In the data rows, the value 128 means zero.
Here are some numbered points:
[151 106 221  86 132 101 155 113 156 104 129 113 136 106 151 134 134 233
 101  97 122 166 117 100 105 136] 0
[140 117 160  95 109  48 104 125 219 112 153  91 143 103 172 114 163 194
 155 105 107 105 224  66 234 111] 1
[192 162 123 100 119 200 105 108  76 140  99 145  55 156 120 115 111  71
 117 135 135 161  93 195  72 191] 2
[ 85 169  65 156 134 208 110 109  56 102 128 170  46 255 153 186 107  21
 130 114 169  57  95 237   0 147] 3
[ 96 138 113 131 109 115 150 104 193 149 133 107 147 108 140  60 139 171
 156 133 139 166 113 161 126 120] 4
[107  61  40 255 118 134 111 110 126 109 160 111 164 115 147  43 153 119
 157 169 131 171 148  82 186 117] 5
[139 109 148 166 133  43 108 153 193  95 181 157 152  58 177  94 168 167
 202 105 118 101 165   0 238 114] 6
[108 115 148 143 140  93 109 171 146 128 185 133 127  85 145 118  79 150
 105 119 129 140 120 169 165 103] 7
[ 95 192  49 158 136 205 111 250 138  77 144 149  61 186 183 121 124   0
 165 111 129 150 150 205 123 145] 8
[147  71 111 111 167  93 110 103 148 183 111 128 123 119 154 166 115 113
  36 155 102 117 119 130 103 175] 9
[147  98 109 151 159 113  22 151 144  96 192 112 153  15 115 124 124 145
 149 154 234 142 145 112 185 111] 10
[100 121 127 169 129  98  83 142 126  71 161  97  63 102 124 138 165 106
 130  92 186 130 106  33 101  96] 11
[100  80 173 106  91 127 149 106 117 133  53  99 136 162 126 168 137 159
 138 115 127  42 124 128  79 124] 12
[160 173  80 163  99 209 163 160 141 113 141 231 132 196 116 103 136  69
 142  96  86 108 173 147 141 105] 13
[162  52 179  85 129 155 156  51  67 162  61 202 114 183  78 181 100 170
  92 117 106 110 147 193  63  73] 14
[ 85 181  81 121 126 208 164 124  99 127  60 195  28 248 107 147 153  35
 114  95 153 103 149 238  15 185] 15
[ 93  91 147 150 190  54 109 157 117  47 150  86 172  97 141  98 185 199
  95 147 144 115 101 155 137 198] 16
[137  66 153 111 160 163 131 122 138 101 146 150 122 124 120 146 118 161
 119 101 179  91 104 111 123 120] 17
[114 129 192  74 144 235 135 118 132 144 129 109 169 161 130 105 147 154
 116 136 116 117  91 108 173  76] 18
[ 87 130 128 167 156  87 111 125  61 116 128 176 100 158 131 139 115 101
  99 114 154 106  99  89 123 125] 19
[202 184 135  73 133 164 141  99  87 135 121 169  57 146 220 148 100 170
  68 156 154 135  78 181  90 130] 20
[164  73 148 123 118 115  67 104 166  78 145 135 109 147 112 136 114 174
  96  88 136  95 101 132 107 129] 21
[ 65 189  97 164 144 129  77 181  57  87 148 147 136 127  88  97 158  18
 137  92 143 149  91 156 154 178] 22
[184 104  70 138  93 192 101 145 169 157  78 123  92 124 109 167 120  80
 214 219 255 114 139 149 159 125] 23
[100 124 215 184 165  59  80 186 112  98 178 101 161  95  96 113 168 126
  77  77 180  96 163 122 166  44] 24
[113 103 137 167 117  68 106  97 139  74 127 110 197 150 107   0 141  92
 137 120  75 127 111 126 134 124] 25
Which five points above are nearest to each new point, looking only along the 4 directions in which the numbered points spread most? Their numbers follow each, nearest first.
[135 189  71 149 120 172 143 164 182 120 118 192  91 168  74 148 144  85
 109 132 134 152 133 159  65 200] 2 13 8 19 20
[125 127  73 150 108 238 166 147 105 122  97 155 108 218  90 136  97 103
 137 110 166 100 105 147  86 150] 2 13 15 20 8
[ 56 211 153 139 115  91  32 166 103 132 183  78 122  99  82 135 140  95
 113 148 146 193 120 108 152 210] 11 19 7 24 16
[177  73 156 128 140  62  80 152 161 101 131  43 161  66 132 137 123 185
 165 196 101 158 111  62 202  71] 1 6 7 10 4
[143  94  89 138  73 120 127 174 100 105 124 126 172 169  81 127 123  69
  76 105 134  35 158 139  91 125] 19 9 7 4 21
[143 113 156 125 161 137 117  66 161 137 118 145 165 136  87 123 136 196
 126 117 116 134 146 114 155 100] 18 4 0 21 17
[136 115 123  92 133 234 199 122  98 141  87 183 105 226 108 157 134 116
  86  56 154  95 140 181  69 145] 2 20 14 15 12
[ 56  96  99 190 157  72  65 126 107 100 143  96 161  66 100 140 185 106
 148 165 163 158 145 169 130 167] 11 7 24 19 16
[124 167 113 129 155 123 125  93 131 148 121 174 109 114 209 190 110 192
 193 133 126 125 117 147 118 137] 17 9 18 21 4
[128  72 129 212 137  79 110 126 116  63 128 113 166 152  96 135 113 101
 174  83 141  44 112 114 129 114] 7 19 11 16 25
[ 80 113 151 234 102 106  93 150 122  87 135 136 160 117 134  90 115 142
 173 187 121  70  91  94 175 175] 7 5 11 4 25
[164 147 166  19 111 214 195  60 140 173  41 128  58 220 176 191 112 156
 108 138 112 135 153 159   1 164] 14 20 2 12 9
[ 95  96 143  86 113 110 112 133 109 142 149  57 158 117 120 124 138 180
 115 134  50 133 165 106 169 110] 4 18 0 7 21
[123 163 120 149 123 127 183 116 130 133 105 150  92  69 122  56 141 134
 116 136 195 113 101 150 100 127] 17 7 9 21 19
[ 79 121 124 119 133 155  55  77 100 103 154 114 129 124 113 112 149 171
 154 125 125 168  76 147 131 116] 7 21 17 19 9
[ 85  96 170 148 155  20  97 121 114 212 163 144 168  53 171  71 129 161
 142 180  86 202 167  84 164 158] 1 7 6 24 4
[152 118 105 131 179 151 141 156 128 134 146 167  73 155 126 168 139  53
 126 126 134 111 179 150 104 110] 2 19 9 17 20
[ 93 190  72 152 139 156 110 177 113 141  97 189 140 155 137  40 187  87
 116 149 119 241 144 127 137 115] 13 5 22 4 8
[174  80 157 113 125 129 168 107 145 123 105 150  98 172 105 128 157 135
  56  92 121 115 121 118 127 142] 12 18 9 21 17
[124 118  89 111  76 223 144  23  97 113 103 158  75 219  83 159 113 124
 127 127 138 112 137 216  27 175] 2 20 15 14 3
[126 223  98 161 142 134 115 187 145 122  72 126  84 130  83 116 110  85
 161 121 161  61 123 149 100 169] 19 2 22 8 13
[115  88 114 101  90 125 137 145 209 174 126 184 209  90 146 170  98 105
 127 164 114  68 166 106 149  67] 4 18 17 7 21
[122 102 190 103 199  87 131  87 134  27 116  97 127  78 100 127 137 151
 123 144 116 200 105   2 107 129] 16 7 21 24 0
[138 137 118 117 115  79 136  97 121 149 139  94 153  87 175 108 133 119
 112 154 126 157 132 116 145 190] 7 4 17 21 18
[106  90 165  74 120 111 155 125 166 183 122 117 224 102 194 114 120 206
  40 134  73  10 118  71 212  75] 0 1 18 4 21
[177 111 203 128 137  52 152  71 162 131 138  85 192 107 193 144 101 155
  65 110 126  62 150 106 151  88] 0 21 17 18 9
[ 83 176 156  95 106  68 123 127 111 111 218  96 123  21 171  95 187 142
 162 155  99 180 122  85 119  94] 7 24 16 11 4
[147 162  76 214 164  82  84 171 212  65 201 108 221  73 134  13 131  36
 221  92 121  50 159  83 230  50] 5 6 25 1 4
[109 132  59 132 112 177 176 181   0 144 160 167  94 177 100 182  71 125
 132 130  85 119 127 177 131 108] 2 19 13 20 9
[105 128  25  95 146  57 110 165 147 142 122  95 138  97 156 188 145 163
  95 149 121 117 198  96 152 109] 7 4 17 21 11
